(in the rows, 128 means zero)
Rows swapped in pairs by one turn or mirror: which row each one swaps with
Nupa: [144 132 153 160 135 116 138 131 144 118 152 121 124  99 138 108 128 131
 159 142 127 114]
dasi: [142 141 149 156 136 138 162 134 141 160 145 138 129 122 140 105 112 105
 142 135 123 127]
toziz: [133 137 112 172 136 139 172 127 129 119 137 102 145 116 138  96 126 133
 159 160 133 132]
kuni: [140 141 141 145 144 128 125 124 135 132 129 153 161 107 132 103 120 125
 143 173 143 120]
zuf: [139 155 135 143 143 134 143 106 151 128 114 125 125 133 110 108 114 112
 151 162 131 134]
tato: [132 138 112 172 128 145 169 126 120 120 133 105 149 115 143 102 123 134
 160 159 142 133]
Mulo: [156 139 149 144 145 137 146 117 146 121 152 152 127 130 147 132 124 116
 168 142 121 142]
maru: [136 145 128 143 122 169 156 111 127 142 166 139 160 132 135 123 127 115
 152 154 137 128]
zofo: [140 144 122 157 134 112 154 129 139 123 142 121 121 103 122 110 134 115
 153 161 140 150]
dinep: [116 143 154 158 155 140 165 111 142 129 144 142 146 116 153 104 120 118
 150 137 156 146]
veluk: [143 129 150 131 117 141 161 110 135 135 125 110 138 116 141 116 106 136
 170 147 164 120]
pobo: [140 128 145 150 146 122 155 123 140 138 143 123 135 125 154 122 114 145
 168 161 120 103]
Lok: [137 140 141 145 144 129 129 121 135 135 133 152 166 106 127 107 120 130
 144 171 141 116]
Gor: [139 154 134 141 136 130 144 104 151 132 118 126 121 128 110 107 115 107
 147 162 133 136]
Pafo: [139 133 142 146 140 128 132 124 131 134 126 154 160 109 125  98 123 129
 140 172 141 121]
Bor: [141 154 135 148 141 133 147 109 150 128 113 125 123 132 109 109 111 107
 152 160 131 133]
Bomin: [115 146 151 150 155 143 167 110 140 125 142 142 138 117 153 101 121 122
 151 135 158 146]
Nagaz: [149 140 148 153 128 134 155 131 124 124 134 131 115 105 107 119 127 117
 159 158 145 147]
Bod: [141 141 155 154 136 134 160 125 136 152 148 135 128 124 141 102 118 105
 146 129 113 123]
gagot: [118 149 152 155 154 143 165 111 143 126 144 142 141 115 158 110 120 116
 148 134 152 147]
Napag: [142 139 143 153 146 131 124 118 131 131 129 149 165 108 129 106 121 131
 143 174 142 119]
vaz: [125 152 125 146 118 161 160 102 125 140 163 133 159 135 137 120 120 110
 158 152 140 133]
Rageg: [146 142 150 148 126 116 138 130 139 117 150 114 132  91 140 111 126 130
 159 139 129 112]
Boto: [162 143 144 135 139 140 146 113 152 123 152 151 129 133 149 132 121 113
 151 151 124 129]
Git: [146 174 144 134 157 121 144 116 125 123 149 139 150 111 145 125 119 121
 148 158 148 122]
Rarap: [137 143 116 167 141 141 170 114 125 105 135 104 147 114 148  99 119 133
 161 150 135 138]
gon: [135 145 110 170 138 146 166 124 126 116 135  97 141 115 137 101 129 132
 161 153 135 126]
dure: [163 146 147 136 139 133 147 115 150 127 152 149 129 130 153 127 120 116
 162 140 120 130]
sep: [141 149 130 141 120 165 157 103 117 138 161 139 153 132 146 123 118 115
 149 162 126 128]
Vodi: [146 136 151 153 133 119 133 123 144 115 157 104 136  99 134 108 121 131
 160 140 129 113]
nabo: [162 153 140 150 133 130 129 107 123 129 151 139 162 123 139 135 120 107
 162 162 145 123]
nuv: [137 141 144 146 141 134 127 121 135 134 127 149 166 106 126 104 123 129
 141 171 140 117]
Zetop: [135 141 118 165 138 157 166 125 127 112 138 106 141 118 143 101 124 146
 158 148 133 139]
Loti: [138 158 138 145 139 127 145  98 151 126 117 126 129 136 111 109 111 110
 150 162 132 126]
liv: [137 135 139 155 150 123 151 120 142 145 140 122 137 124 151 119 109 141
 175 161 129  99]
Famu: [144 131 155 137 119 145 160 107 134 132 127 113 140 114 138 118 108 141
 166 144 166 119]
rumu: [133 145 131 144 119 164 157 106 127 142 163 134 162 137 139 119 120 106
 157 157 134 122]
muz: [128 148 135 147 123 168 159 103 126 131 163 132 161 130 139 127 109 113
 147 152 131 134]
Gopof: [147 134 145 159 137 116 137 125 140 116 148 118 129  94 131  99 132 131
 161 139 128 113]
fes: [157 136 142 141 138 142 151 117 151 125 147 156 130 123 155 128 130 110
 163 147 120 139]
pefe: [142 126 150 136 119 141 155 110 132 135 130 110 134 111 139 118 108 142
 173 144 162 121]
rit: [145 174 144 135 154 125 141 108 122 117 147 139 156 109 141 127 121 123
 162 161 145 122]
Tezop: [126 152 134 143 114 175 155 103 126 132 161 132 152 124 141 120 129 120
 158 146 135 121]
soput: [127 135 136 139 107 164 158 103 127 134 166 136 153 122 136 123 122 114
 154 154 141 128]
zato: [131 144 118 164 140 142 172 122 120 113 126 100 147 115 137 100 126 137
 161 154 140 133]
Zetif: [127 133 112 161 130 147 167 117 119 119 131 109 141 104 139  97 122 137
 168 153 132 132]
bol: [152 136 150 157 132 131 154 123 125 132 131 132 113 108 106 121 130 120
 166 156 148 138]
kotif: [139 132 151 133 120 146 161 112 134 139 128 113 138 115 142 115 108 139
 171 141 166 120]
pof: [125 146 136 138 120 167 162 106 121 138 160 138 159 131 130 125 126 113
 152 153 142 131]
faru: [115 146 154 159 153 145 169 115 143 129 143 139 142 117 154 108 119 123
 150 136 159 145]
bize: [143 154 138 148 137 128 143 105 154 130 117 125 127 128 106 109 111 109
 152 162 133 132]
rorop: [129 141 118 175 135 140 164 116 119 121 144 102 135 109 134  96 125 136
 160 158 125 130]

zuf is swapped with nuv
dasi is swapped with liv
Git is swapped with bol
Zetop is swapped with Tezop
gagot is swapped with pefe
zofo is swapped with nabo
rorop is swapped with sep

Rows swapped in pairs by one turn or mirror: which row each one swaps with
pas: [143 128 136 149 117 142 125 127 146 108 118 114 114 126 102 143 127 140]
meve: [139 116 129 146 129 134 123 114 153 123 113 125 114 120  99 148 141 132]
pugi: [137 121 125 149 126 134 129 114 152 121 117 122 112 123  99 149 135 135]
kogog: [125 146 122 123 119 141 124 113 158 128 128 144 119 125 107 157 126 118]
beli: [135 105 123 118 115 120 135 141 126 129 115 147 112 131 107 142 101 121]
vugu: [139 155 143 138 112 120  99 145 154 108 121 150 135 119  98 156 118 135]
Senuk: [131 139 158 121 141 115 121 121 136 120 114 132 127 118  88 129 156 121]
Dep: [137 132 127 126 114 112 118 138 135  94 140 156 110 113  92 140 112 143]
fon: [138 105 130 118 118 130 139 136 123 133 109 137 112 127 104 143 103 126]
Gife: [141 120 130 145 126 138 124 118 156 114 119 121 113 123 100 151 134 138]
tanul: [141 132 153  98 119 111 138 156 125 121 121 154 123 124  91 127 123 103]
lakov: [127 139 158 123 137 120 122 123 142 117 116 130 128 116  83 132 157 115]
lurav: [126 124 154 105 139 121 133 129 117 135 115 138 119 134  91 126 131 114]
mumup: [141 122 126 148 124 135 122 118 154 120 117 120 113 126  99 148 138 136]
Lar: [138 127 129 151 121 138 115 121 154 110 122 121 116 127 103 144 133 134]
Mados: [140 133 154 118 117  95 112 160 126 116 111 159 132 110  93 142 116 127]
vova: [149 146 157 130 122 133 121 149 130  96 133 128 119 134  94 126 132 124]
Vib: [121 123 134 111 121 104 119 135 137 136 116 164 123 116 100 151 102 134]
zeza: [123 123 130 116 108 106 121 136 135 129 120 165 119 120 105 150 102 134]
Lota: [135 150 153 114 121 121 118 136 151 142 104 147 142 121  98 147 139 103]
votu: [134 154 157 124 121 125 117 133 159 135 110 139 135 122  96 148 146 105]
lepin: [153 136 153 144 117 131 121 150 133  97 130 125 127 130  98 122 127 124]
sib: [127 126 124 121 113 112 116 133 130 106 131 162 115 116 103 153 104 145]
tazur: [134 126 156 113 121  90 118 155 126 125 106 151 130 109  89 144 125 123]
lilup: [148 105 120 125 113 127 136 146 130 118 119 147 110 128 104 147 100 125]
nataf: [128 139 120 114 126 137 132 107 151 135 127 150 118 123  96 145 129 109]
mora: [138 113 149 115 128  95 126 144 132 132  98 140 121 107  87 146 140 114]
zakig: [123 126 136 110 120 110 117 137 138 141 111 168 125 118  99 154 103 124]
Deba: [137 157 138 143 107 127 106 133 161 114 122 145 128 119 102 152 131 133]
Mes: [148 105 121 121 114 124 140 143 128 126 116 147 111 130 108 148 103 127]
ponas: [136 150 151 125 129 113 121 134 137  96 129 136 116 115  79 127 152 127]
fov: [147 156 155 127 117 124 117 144 157 123 112 134 137 117  94 148 146 104]
Palob: [163 143 145 131 112 118 122 158 148 110 111 129 127 113  95 144 142 104]
Povuf: [138 139 160 124 115  96 105 159 139 109 116 151 132 111  93 141 125 131]
kogi: [129 137 126 105 127 137 145 119 139 125 128 152 116 123  93 140 135 102]
minob: [134 133 134 123 125 116 124 138 132  86 141 151 108 108  88 136 126 137]
lasa: [169 123 125 135 109 132 131 154 142 107 117 130 114 124  99 155 121 116]
serun: [126 139 161 124 136 121 123 122 144 118 117 129 121 120  82 129 156 120]
diru: [136 150 130 136 118 137 106 119 164 118 124 141 129 120 103 157 125 126]
gup: [126 110 154 116 136 120 135 127 125 142 113 134 124 128  94 126 126 112]
lus: [138 145 157 126 134 120 117 128 142 105 120 131 129 113  82 129 155 123]
vimom: [137 135 145  93 130 119 136 141 126 121 123 153 118 123  85 131 129  96]
Roso: [150 136 156 107 116 118 129 162 126 107 127 151 122 129  96 127 120 106]
Niv: [145 137 150 107 117 111 133 162 122 106 126 151 125 123  94 128 120 107]
bot: [148 104 121 122 115 122 133 147 130 126 118 145 110 130 102 146 100 125]
Ziza: [139 157 133 138 107 135 109 126 162 113 125 144 131 124 104 155 128 128]
mabav: [152 109 123 126 111 122 136 153 133 120 119 147 111 127 108 143 102 122]
Rafat: [120 138 140 113 117 109 120 131 144 148 107 163 130 122 101 157 116 121]
Pitu: [138 105 132 131 131 111 134 126 140 135 103 128 106 115  90 155 135 131]
boduv: [150 136 148 104 120 117 133 161 120 108 123 152 126 126  92 125 117 107]

Lar is swapped with beli
kogi is swapped with minob
Rafat is swapped with vugu
Dep is swapped with nataf
lepin is swapped with gup

